[[132 105 126 147 150 133 133 150 123 149 148 144 154 129 131]
 [114 156 123 114 107 117 110 112 121 112 112 117 108 111 118]
 [148  98 139 139 139 146 147 141 141 137 139 133 142 143 145]
 [153 106 146 130 130 147 151 128 149 127 131 123 132 150 148]
 [118 123 116 139 142 122 125 142 120 139 141 136 142 122 122]
 [148 117 144 121 123 144 147 116 143 121 120 121 125 143 148]]
=>
[[132 126 150 133 123 148 154 131]
 [114 123 107 110 121 112 108 118]
 [148 139 139 147 141 139 142 145]
 [153 146 130 151 149 131 132 148]
 [118 116 142 125 120 141 142 122]
 [148 144 123 147 143 120 125 148]]

[[131 133 129 132 136]
 [126 124 125 126 129]
 [141 133 128 130 135]
 [112 128 128 133 137]
 [128 132 131 123 117]
 [119 128 124 129 120]
 [133 131 131 131 131]
 [100 130 131 125 124]
 [132 122 129 129 145]
 [135 126 134 129 129]]
=>
[[131 129 136]
 [126 125 129]
 [141 128 135]
 [112 128 137]
 [128 131 117]
 [119 124 120]
 [133 131 131]
 [100 131 124]
 [132 129 145]
 [135 134 129]]

[[112 117 156 129 107]
 [110 115 157 129 104]]
=>
[[112 156 107]
 [110 157 104]]

[[155 100 127 138 127]
 [129 138 143 139 147]
 [110 130 126 116 102]
 [129 113 114 119 125]]
=>
[[155 127 127]
 [129 143 147]
 [110 126 102]
 [129 114 125]]

[[120 131 134 122 139 119]
 [116 126 130 111 137 125]
 [113 125 154 116 134 121]]
=>
[[120 134 139]
 [116 130 137]
 [113 154 134]]

[[151 139 130 132 128 121 123 122 141 144 129 127 118 130]
 [152 140 126 127 130 130 129 123 141 146 133 122 119 134]
 [152 140 125 129 130 130 129 122 143 147 132 122 121 134]
 [154 137 131 130 132 119 122 123 139 144 132 128 119 130]
 [151 139 127 127 129 130 131 121 144 146 135 125 119 137]
 [154 136 130 130 131 120 123 124 140 144 133 127 120 130]]
=>
[[151 130 128 123 141 129 118]
 [152 126 130 129 141 133 119]
 [152 125 130 129 143 132 121]
 [154 131 132 122 139 132 119]
 [151 127 129 131 144 135 119]
 [154 130 131 123 140 133 120]]

[[134 133 121 140 128 122 129 129 121 133 125 122]
 [134 129 126 135 134 123 115 117 126 158 151 126]
 [134 129 128 132 117 118 145 155 123 111 124 143]
 [134 135 121 128 143 119 132 128 123 120 128 129]
 [134 128 141 120 125 156 118 118 131 125 133 119]]
=>
[[134 121 128 129 121 125]
 [134 126 134 115 126 151]
 [134 128 117 145 123 124]
 [134 121 143 132 123 128]
 [134 141 125 118 131 133]]

[[116 105 132]
 [130 136 114]
 [115 105 131]
 [113 102 133]
 [118 108 133]
 [112 102 131]]
=>
[[116 132]
 [130 114]
 [115 131]
 [113 133]
 [118 133]
 [112 131]]

[[101 143 144 138 115 129]
 [150 119 115 118 103 114]
 [105 139 139 142 113 122]
 [152 120 118 114 108 110]]
=>
[[101 144 115]
 [150 115 103]
 [105 139 113]
 [152 118 108]]
---
[[115 112 121]
 [126 104 135]
 [148 121 140]
 [133 137 106]
 [121 114 105]]
=>
[[115 112]
 [126 104]
 [148 121]]

[[140 144 140 138 138]
 [132 137 133 152 131]
 [138 130 130 136 141]
 [134 144 135 138 139]
 [131 136 132 137 132]]
=>
[[140 144]
 [132 137]
 [138 130]]

[[130 136 138]
 [133 129 149]
 [126 119 143]
 [130 123 128]
 [127 138 154]]
=>
[[130 136]
 [133 129]
 [126 119]]

[[134 135 131]
 [142 138 140]
 [146 141 142]
 [149 143 153]]
=>
[[134 135]
 [142 138]
 [146 141]]

[[109 121]
 [101 107]
 [127 150]
 [117 148]]
=>
[[109 121]
 [101 107]
 [127 150]]

[[111 141 120]
 [109 132 104]
 [133 125 136]
 [115 143 119]
 [143 114 148]]
=>
[[111 141]
 [109 132]
 [133 125]]

[[129 129 108]
 [128 127 148]
 [128 129 106]
 [129 129 107]]
=>
[[129 129]
 [128 127]
 [128 129]]

[[144 120 106 113]
 [116 114 124 137]
 [116 114 119 136]]
=>
[[144 120]
 [116 114]
 [116 114]]
